The same turns and mirrors carry the whole set onto itself and the rows of a family onto each other. Which other rows belong to the same family as each row named below? List them in the order they appear above.
These 40 rows form 5 families of 8 rows each.
zaror: [  2.7  -2.9  -7.2  -9.6   8.0 -27.8 -31.7  38.2]
zabaf: [ 14.7  -8.3 -27.4 -21.8   5.0 -30.4   4.8 -20.7]
nabip: [ 25.6 -26.6 -18.9  -8.9  -1.7 -13.0 -32.7  -2.0]
Puba: [-11.3  29.6   9.4  -7.3  -9.6   8.0  29.5  16.1]
Sem: [ -1.6  -4.9  -7.0 -16.1  13.8 -22.9 -36.5  33.9]
toz: [ 16.1 -20.8  -1.9   8.2 -16.0  32.0   1.9   2.2]
babiz: [ 11.5  -2.1 -11.9  -5.9 -12.2  12.3  32.7 -21.0]
mevut: [ 23.1 -22.2  -3.5   7.7 -17.5  30.8   0.2   0.0]
gir: [-6.3  9.8 14.0 -1.3 -0.7 15.4 -4.5 47.9]
per: [ -4.4  20.8 -12.8 -21.4  10.9 -43.2   0.6  24.9]
gada: [ 28.7 -26.3 -19.8 -13.6   5.5 -11.5 -29.4  -7.2]
lizus: [ 19.9 -31.1 -22.3  -8.2  -2.7  -9.3 -28.7  -3.9]
Fabuv: [ 10.2 -19.1   0.2   2.1 -10.4  38.1   2.7   2.5]
pozag: [ 13.0   0.5 -14.2  -2.8  -6.3  14.8  36.4 -14.9]
lup: [ 13.2   0.9 -12.2  -0.5  -6.2  21.2  29.4 -21.0]
busid: [  3.8   9.5  14.4   5.6 -11.6  17.6  -1.2  43.5]
Vazus: [  8.3  -6.4 -24.3 -26.4   3.7 -31.5  -6.1 -22.8]
risi: [ 17.9  -6.1 -31.8 -16.0   8.3 -24.1  -2.5 -26.1]
pumok: [-11.3  25.8  -4.7 -21.3   9.9 -35.4  -2.4  22.8]
bok: [ 23.6 -15.7  -1.9   3.7 -10.9  34.0   2.7  -4.0]
buv: [ 17.3 -31.7 -16.9 -12.6   4.8  -1.1 -27.4  -9.6]
gobu: [ -5.5  36.8  -0.5  -0.3 -11.4  -4.4  25.0  25.9]
Kesu: [ -3.3  20.4 -17.5 -18.1  15.7 -43.4   2.5  21.6]
Duzum: [ 18.5  -2.3 -31.9 -13.5  -2.6 -24.9   1.4 -24.2]
zuzop: [-6.9 32.9  4.6 -1.9  1.0  1.0 25.1 27.0]
suda: [-6.7 30.1 -0.2 -2.2  3.4 -2.2 32.0 25.5]
geb: [ 26.5 -29.9 -26.7 -12.6   7.2 -10.1 -27.3   2.1]
lor: [ -1.5  23.3 -14.5 -15.2  15.4 -40.8  -7.4  18.0]
piz: [ 5.3 14.1 15.5  3.1 -4.6 20.4  1.8 43.2]
fip: [ 7.3  4.9  6.2  4.8 -2.3 23.0  3.3 46.1]
geko: [ -2.9  26.2 -20.9 -15.3   3.9 -44.0  -5.2  17.8]
sizan: [ 26.8 -23.1 -10.0   1.3  -9.2  31.8   3.9   2.2]
nagid: [  7.4   5.5  -5.3 -13.7  10.4 -23.8 -32.2  41.1]
Rit: [  7.2  -0.4  -8.7  -9.4 -12.1  14.4  24.1 -27.7]
vasuf: [-6.4 28.6  2.6 -4.0 -4.3  0.9 34.6 25.1]
gaba: [-3.1  9.3 12.6  7.1 -7.6 19.4 -3.8 47.2]
fol: [ 14.1   9.4 -16.1   1.2 -16.7  12.4  29.4 -17.3]
suve: [ 17.2  -8.4 -32.8 -17.5   9.9 -28.4   4.3 -22.4]
rer: [  7.5   3.5  -3.8  -6.8   4.4 -25.0 -32.4  43.5]
tek: [  8.2  -0.7  -9.4 -11.8  14.0 -19.3 -27.7  50.4]

Which other rows belong to the same family as Rit? Puba, Sem, gir, Fabuv, Vazus, pumok, buv
Which other rows belong to the same family as Duzum? gobu, geb, fip, geko, sizan, fol, tek

The same turns and mirrors carry the whole set onto itself and the rows of a family onto each other. Which other rows belong to the same family as each row named below? List them in the order they appear above.
These 36 rows form 9 families of 4 rows each.
nipun: [-11.7   5.4 -11.6 -19.3  25.0  37.5  10.4  34.2  -7.4  20.2  27.9  12.1
  35.4  -2.0  19.7  53.4   7.4  -6.7 -10.1  13.0 -17.3 -15.8   3.2  21.6
 -36.8 -21.6   8.4   3.6   8.3  41.6  -7.3]
lak: [ -0.7 -10.8   5.2   0.7 -10.6   9.3   6.6 -11.1  18.7   0.3 -29.9   0.3
  -8.6  -5.0  28.4 -11.5   5.9 -11.0 -12.4 -14.6 -22.2   0.0 -11.3 -18.0
  16.1 -18.2   6.7  43.3 -32.6 -18.8  21.0]
Nis: [  0.3   3.3  -7.9 -23.4 -11.4  -2.9  -6.3   5.1   8.9   5.2 -43.3  -8.9
 -25.9  -5.0   3.0 -14.1  -0.6   2.7 -14.9 -16.1 -50.4   6.7  -4.0 -15.1
   4.0  -2.5   0.2  40.3  -4.7 -16.9  33.8]
Riri: [ -2.0   7.7  -7.1 -19.2 -12.7  20.6   9.3   1.6   8.0  -5.3 -51.1   4.2
 -22.9  10.6  26.5 -17.9   6.9  -1.4  -8.5  -2.2 -36.0  22.1  -8.5 -19.2
   8.0 -27.4  12.9  20.8  -3.5 -20.7  28.5]
Kana: [ 17.8 -37.6   9.8 -28.1  24.7 -15.8  -0.7  28.2 -29.8   4.5   5.4  -8.0
 -26.1   2.9  32.0 -14.3  12.5  -6.2  -2.4  15.4 -12.9 -11.8 -37.3  39.5
 -16.6 -23.9  25.8  22.0  -2.5  25.6  -6.6]
Gumas: [  8.4 -13.0 -11.0 -44.6  23.6  -4.5  -0.8  47.9 -27.1   1.3  -1.9   0.5
 -19.4  -5.3   9.7 -12.5  26.4  -1.0 -12.6   8.7 -26.3  -8.5 -27.2  48.8
 -22.1 -14.6   9.5  30.8  21.8   5.3  -2.2]
loti: [ 13.7 -15.4  18.3  25.5 -24.3  16.0 -19.8  -0.4  -0.5  41.3  -0.6   9.7
 -11.5  -3.0   6.3  13.1 -31.9  14.1  -4.9   2.3 -23.7  11.3  26.6 -19.0
 -12.9  16.1  -3.3 -21.5  -1.3  47.8  20.5]
dovit: [ 16.9 -21.4  18.8 -35.1  29.0   6.3   6.0  23.7  -9.0   4.2   1.1   8.5
 -31.4   0.7  26.5 -25.1  42.4  -1.8 -13.7  17.1 -17.7 -10.1 -33.7  48.3
 -30.7 -12.5  11.4  10.7   1.9  23.2 -17.8]
Fili: [ 11.4 -18.8  23.7  17.1 -22.0  39.4 -16.4  -7.5 -15.9  41.4   3.1   5.9
 -27.4   0.2  -2.6   6.8 -22.1   9.4  -8.7   6.4 -15.9  19.1  48.8 -23.9
  -8.2   5.1  -3.8 -19.2   4.5  20.4  11.5]
Luno: [  8.1 -19.3   6.7 -50.9  19.6 -16.0  11.0   8.8 -22.5  -5.6  -1.5   1.7
 -30.4   5.7  17.3  -7.9  39.7 -12.5  -0.3   7.9  -2.8  -4.8 -15.4  46.1
 -32.1 -15.3  22.6  19.6   0.4  11.7 -20.8]
Pabe: [ -4.4 -10.7 -13.7 -14.8  20.1  46.3   6.6  37.3 -26.6  30.0  20.9  -2.4
  31.0  -0.2  -7.6  47.6  20.6  13.1  -4.5   1.0 -10.0 -15.6  18.4  13.4
 -33.8  -6.2  -8.5   8.4  16.2  24.7 -25.7]
belur: [ 13.2 -19.3  26.2  38.2 -34.7  11.9 -23.6  -8.9  -2.4  41.3   9.0   7.6
 -23.5  18.3  -5.5  13.9 -16.1   8.7 -15.8   0.2 -22.4   9.6  34.8  -8.6
 -20.9   8.9 -12.1  -8.8   3.6  23.5  -7.6]
Fimip: [ -4.9  -5.1   6.9  15.5 -24.1  19.5  -2.1   7.6  20.5  27.3  22.8  10.1
 -14.5  -0.2   9.6  20.2 -28.2  18.5  -2.5  -2.3  -9.6  -3.5  27.9 -23.6
 -23.9  17.9 -24.9 -23.7  14.8  40.2  -2.5]
kifu: [ 14.5 -19.9   9.6 -37.9  29.0   6.9  10.1  32.5 -22.7  -0.9   0.7  -3.3
 -27.9  12.0  11.8 -16.9  28.4   1.1 -10.4  31.2  -5.7  10.9 -31.5  40.0
 -24.1 -26.1  22.2  10.3  25.3  10.1 -16.0]
Belor: [  5.8 -13.1  18.1  23.7 -35.7  23.3  -6.0   2.4   9.4  58.9  -3.8   4.4
 -23.8  10.1   5.4  14.8 -20.5   8.4 -14.9  -2.7 -11.6   8.1  27.5 -21.5
 -23.2  20.1 -21.7  -3.1   0.1  25.9  -4.8]
turo: [  0.1  -8.8   0.9  12.4  15.2  43.6   1.2  18.8 -15.7  22.3  16.0   5.7
  38.0  14.3   2.1  59.9  35.3  11.2  -8.3  17.6 -17.6 -15.4  11.5  13.4
 -34.6 -22.6  14.4   2.4  -1.2   7.8 -28.4]
fen: [  6.1 -15.3  15.2  13.2 -34.2  27.6 -10.2  -1.1 -11.8  44.2  -8.8  -2.0
 -28.5  12.9  -0.2   4.8 -36.0   5.2  -6.4  -0.8 -11.8  24.7  32.4 -27.4
 -17.8   4.6  -2.2 -12.9  14.4  35.3  12.1]
rok: [ -6.8 -10.9  -7.8 -17.8  25.9  21.2  17.9   7.5 -29.7  18.6  21.1   6.0
  40.1   9.3  -5.0  58.8  17.4  -4.2  -7.5   5.7   6.9  -2.4  24.5  13.1
 -30.1 -16.3  13.1   2.2 -13.5  33.2 -22.4]
Nuz: [ 11.7 -17.7  11.2  15.8 -25.3  -2.9  -6.4  -7.4  -5.7  29.6   3.8  12.0
 -18.4  -4.0  -7.3  34.1 -26.9   7.9   5.1  -4.9   0.5  15.8  41.8 -18.4
  -9.8  10.1  -1.6 -13.8   2.8  32.4  22.2]
bim: [  0.8  10.5   1.5 -14.4 -14.6  -1.4   6.7  -3.2   6.5  21.2 -52.9  -1.5
 -18.9  16.1  31.2 -17.7  10.0  -6.3 -16.5  -8.8 -48.0   6.1 -13.8 -16.6
   2.6  -4.7   1.0  23.1 -22.1 -11.9  27.5]
rumuv: [ -6.7 -10.8   3.7  -3.6  20.4  63.0  22.3  22.4 -21.6  36.5  12.6  -2.8
  31.6  13.1  -5.5  53.5  14.3   1.5 -14.9  12.3   1.9   2.3  11.1   2.0
 -30.1 -26.1  11.6   7.8   3.7  28.4 -21.4]
Kaduf: [  3.9   2.7  -2.5 -10.2 -21.3  -0.9  11.5 -10.0  13.2  -7.1 -37.9  12.2
 -35.5  -6.9  27.5   3.5  20.7  -7.8   1.5 -17.3 -19.5   5.4   8.0  -9.3
   0.3 -14.9  11.4  27.0 -12.0 -21.7  37.0]
bir: [ -4.4  -7.7   6.8  -3.4  29.1  50.8  13.8  18.9 -16.0  35.0  16.2   3.0
  44.3   5.5   7.3  46.4  20.4  -2.2 -23.6   6.9 -12.1  -9.9   9.6  11.3
 -29.7 -14.3   8.4   2.4 -16.3  41.8 -22.7]
peba: [ 22.0 -23.3   4.4 -17.4  15.6 -16.1  -7.0  34.4 -25.7   0.1   5.0   2.4
 -15.5  13.7  27.0 -15.5  37.1  -1.2 -13.6  29.1 -27.6   0.9 -24.2  51.9
 -25.7 -16.2  24.9  -1.1  16.5  -2.5  -7.4]
zimi: [ -0.3 -12.4   6.8  10.2 -23.5  23.1 -16.4  -1.4  -4.6  41.2   4.7  -8.7
  -9.4  -1.5 -16.5  14.1 -23.9  14.3  -6.7 -11.0 -21.1   5.3  40.7 -25.4
 -14.0  28.9 -24.5   2.8  16.2  20.2   5.0]
kam: [ -1.4 -13.7  -0.1  -4.6  25.3  63.3  12.7  28.4 -40.2  30.4  16.2   5.6
  22.5   9.0  -0.1  50.8  22.9  12.1 -15.2  14.4 -10.6  -5.3  25.8   4.5
 -21.8 -29.7  10.7  -8.1  -7.2  24.8 -19.1]
Gub: [ 15.9 -37.7  14.6  21.6 -23.6  16.0 -21.4 -13.7   5.4  29.5  13.6   0.5
 -17.3   1.3  14.1   7.7 -30.3  12.3  15.6  -0.2  -3.1  -0.1  24.5 -24.2
 -11.0   7.4 -17.7 -12.0   6.0  34.3  -3.1]
rolog: [  6.2  10.9   3.0  -1.3 -12.9  16.8   0.1  -0.2  25.3  -3.3 -43.2  22.5
 -22.7 -11.1  33.4 -15.4  17.2   5.4  -8.1  -7.6 -40.9  -0.6 -12.7  -9.1
  12.4 -16.9  -0.1  21.5 -15.2 -12.4  38.3]
venad: [  4.2  -8.8  15.6 -47.9  28.9 -17.4   9.8  27.6  -6.4   7.3   7.1 -11.4
 -25.9   3.2  28.7 -11.1  17.9 -17.3 -19.0  10.7 -34.7  -8.7 -36.0  36.9
 -30.7  -5.4  20.7  18.6   8.3  23.4  12.3]
Mudi: [  7.9  -3.3  -7.8   2.9 -21.3   1.3   0.2  -1.4  11.4   7.3 -43.8   5.0
 -13.4  20.2  23.9  -5.8  17.8  -7.3 -23.8 -17.1 -57.2   8.8   1.7  -9.0
   1.2 -27.6   6.8  22.3 -23.9 -22.3  28.5]
volob: [ 15.3  -8.0   6.8 -40.9  35.6 -12.5  -1.4  33.6 -21.3   9.7  -5.8   8.8
  -9.4  15.0  23.4  -6.6  26.6  -1.6  -3.4  32.7 -28.7   1.0 -41.1  46.5
 -20.7 -19.1  12.1   6.8  19.5  11.1  -2.5]
Vori: [  3.7  -7.7   0.6   0.7  22.4  47.9   8.7  32.5  -4.0  39.1  13.6  17.5
  33.5   7.0  -0.3  60.7  18.5   7.4  -7.3  20.3  -5.7  -7.9   3.4  16.5
 -33.8 -20.6  -7.0   4.0   9.6  22.5 -24.6]
sep: [ -3.8 -10.3  -6.2   3.9  17.4  51.5   3.8  17.6 -28.4  19.0  21.3   8.5
  48.0   5.5  22.7  49.3  10.3  -7.2   6.6   6.7   1.1 -20.4   4.4  11.8
 -17.4 -29.6   3.6  12.1  -4.6  29.0 -11.3]
fome: [  1.5  -4.6   2.3 -21.3 -11.2  24.0  -0.5  -3.2   6.3   3.1 -45.1   9.2
 -32.0  -5.7  21.1 -18.7  12.0   1.7 -19.2   0.8 -45.3  18.0   8.3 -16.8
   7.2 -25.5  19.5  21.1 -20.8 -27.6  25.6]
nomi: [ -8.2  10.1  12.5 -11.3  -9.1   4.2  21.3  -5.9  36.5   3.1 -24.0  -7.9
 -28.7   3.9  25.8  -8.8   8.0  -4.9 -22.0 -21.0 -34.9  -5.4  -8.0 -28.8
   1.7   6.2  -7.3  21.5 -16.2  -9.6  32.5]
nosop: [  9.0 -19.6   8.0 -38.5  26.3   8.9   2.4  38.2 -35.8   2.0   2.6   8.3
 -32.2   2.0  16.9 -22.9  31.2   4.1 -19.3  29.5 -17.5   6.6 -19.3  42.4
 -17.6 -28.5  30.1  10.1  -0.6   5.9 -15.2]

Which other rows belong to the same family as Gumas? Nis, Pabe, zimi
Which other rows belong to the same family as rumuv? Riri, kifu, fen
Which other rows belong to the same family as Kana? lak, Gub, sep
Which other rows belong to the same family as kam? Fili, fome, nosop
Which other rows belong to the same family as Nuz? Luno, rok, Kaduf
Which other rows belong to the same family as bim? Belor, volob, Vori

The same turns and mirrors carry the whole set onto itself and the rows of a family onto each other. Which other rows belong to the same family as each row named below? List them in the order they appear above.
These 35 rows form 7 families of 5 rows each.
radet: [ 20.4  -8.7  -9.7  33.6 -23.1 -15.3  -5.3  33.2  -4.0 -28.9 -11.6  44.4
  20.9]
Sisag: [-27.2   3.6   0.6  23.6 -34.4 -25.1  -9.5  16.2   8.2  27.3 -28.2  11.2
   4.1]
safub: [ -5.7   9.2  34.9  21.3 -39.4  44.8  18.4  14.3 -30.9 -26.6  11.3   4.4
  -8.5]
kag: [-35.7  27.0  33.3  19.1 -46.6  -3.9  -1.8  46.1   3.6 -21.8  -3.9  -9.2
 -11.4]
finet: [ 15.5  -2.3  -6.7  20.4 -18.2 -26.6   8.7  31.6  14.5 -14.8  -5.8  43.2
  21.5]
Padur: [-43.0  26.3  17.1  13.6 -24.1   2.4   8.9  48.4  -3.8  -3.3  16.7 -21.0
  -2.7]
Binot: [  9.8  10.0   5.2  25.7 -24.8 -29.5  12.6  30.0   8.4  -9.1 -16.4  34.1
  35.7]
Sir: [  7.3  -2.6 -21.9  40.6 -29.7  36.6  50.5  35.2 -22.8 -16.7  -6.5  27.6
   7.9]
tuvi: [ -6.5  19.0  17.4   5.8  -8.2  58.4  15.3  13.1 -29.6 -17.8 -12.2   3.0
  -0.5]
Napeb: [-31.0   3.4  -2.5   3.8 -34.0 -14.8  -2.7  37.6 -22.5  33.4 -21.6  21.7
 -13.6]
kezad: [-30.3   8.2  20.9  34.9 -33.2 -21.9 -16.3  16.7 -18.4  16.8 -29.1  32.2
  -0.6]
poni: [  8.9   0.0  -3.7  28.2  -1.8  -8.9  16.3  43.5  11.5 -20.5 -27.4  47.6
  21.3]
Dad: [-34.7   9.2  12.7  19.6 -51.5 -19.0  -4.8  18.6 -21.1   8.3 -38.8  34.4
  -8.5]
tipom: [-39.6  33.1   8.0  33.6 -41.5  11.2  -8.5  54.7  -8.4 -11.5   6.5 -14.0
  -1.4]
vopom: [-27.9   0.3  14.9  20.9 -43.1  -6.3 -11.4  19.3  -0.2  35.1 -20.4  31.4
  -4.0]
Besor: [-23.7  -2.8  28.8  35.3 -39.8 -13.0 -17.2  21.2 -22.5  14.8 -34.5  20.7
   5.2]
rino: [ -5.2 -17.0 -21.9  34.2 -28.0  17.6  57.6  15.5 -22.4 -20.6  -4.7  11.2
  13.7]
somem: [-33.3  13.0  33.2  28.7 -35.0   5.1  13.6  67.7 -18.1  -1.7  17.1  -8.4
  -4.9]
Vev: [  3.9  21.9  23.8 -12.7 -39.9  34.8  21.6  18.0 -33.6 -25.1   3.7  -5.5
  -5.8]
Vit: [ -1.8  11.6 -35.2  24.8 -36.7  21.6  52.4   7.9   3.1 -12.0  -9.5  25.6
  15.0]
zod: [ 22.0   1.2 -15.2   9.3  -6.8  -8.9  16.4  39.2   1.1   9.7 -19.5  41.6
  21.1]
sab: [-31.9  12.1  22.8  25.9 -37.5  18.9   7.7  70.8 -12.9 -12.8  -0.5  -8.1
 -29.4]
Subip: [-35.0  29.1  24.9  30.5 -21.4   5.6  16.5  66.9 -12.5  13.6   6.9 -13.8
  -9.4]
lufeb: [ 12.1  -2.1 -11.3  28.2 -10.2  -8.0  -9.9  44.8 -15.6  -5.9 -18.8  47.6
  24.8]
Gidis: [-16.6  20.6  23.8  -0.9 -31.8  44.6  27.7   3.2 -16.1 -36.5  -3.1   2.3
   4.6]
foze: [-42.7  27.0  26.7  26.4 -47.4  14.0  13.3  63.2 -19.4  -3.3  -4.0  -8.0
 -11.9]
gezu: [ -1.6 -12.8 -17.1  19.6 -53.3  21.5  43.3  17.2   7.6 -31.7  -5.4  17.3
  22.3]
pil: [  4.8   8.1  21.8   2.2 -19.6  53.5  21.1  26.3 -23.6 -13.3   5.2  -8.3
   3.2]
Puze: [ -5.3 -18.7 -13.8  34.0 -50.7  23.8  42.1  31.5  -9.5 -26.8   2.9  34.4
  26.8]
nunun: [ -9.2  24.9  19.9  -2.6 -21.6  51.4  24.4   9.9  -8.5 -11.9  -7.9 -11.1
   4.8]
gevep: [  0.2  -4.7 -36.4  19.5 -32.9  29.2  44.7  15.5  -6.2 -19.4 -16.2  17.1
   8.5]
topor: [ -5.9  -9.5 -32.0  13.1 -49.1  24.8  52.1  28.4   6.0 -12.4  -6.2  23.8
  12.4]
dom: [ 10.6  -2.0  -7.5  27.9  -7.0 -17.6  -7.5  22.9   8.2 -14.1  -6.7  32.6
  29.8]
Sonop: [-26.6   6.0  11.0  27.0 -38.8 -16.9  -6.6  30.3 -31.7  23.8 -29.5  38.1
 -18.2]
vadak: [  2.8  11.6   9.0   5.7 -12.6  49.0  16.9  19.1 -16.6  -9.8  16.7   0.3
  -8.3]

Which other rows belong to the same family as zod? Sisag, safub, kag, Sir
Which other rows belong to the same family as Gidis? Padur, Napeb, lufeb, Puze
Which other rows belong to the same family as gevep? finet, kezad, foze, pil
Which other rows belong to the same family as nunun? radet, Subip, gezu, Sonop
Which other rows belong to the same family as somem? tuvi, Dad, topor, dom

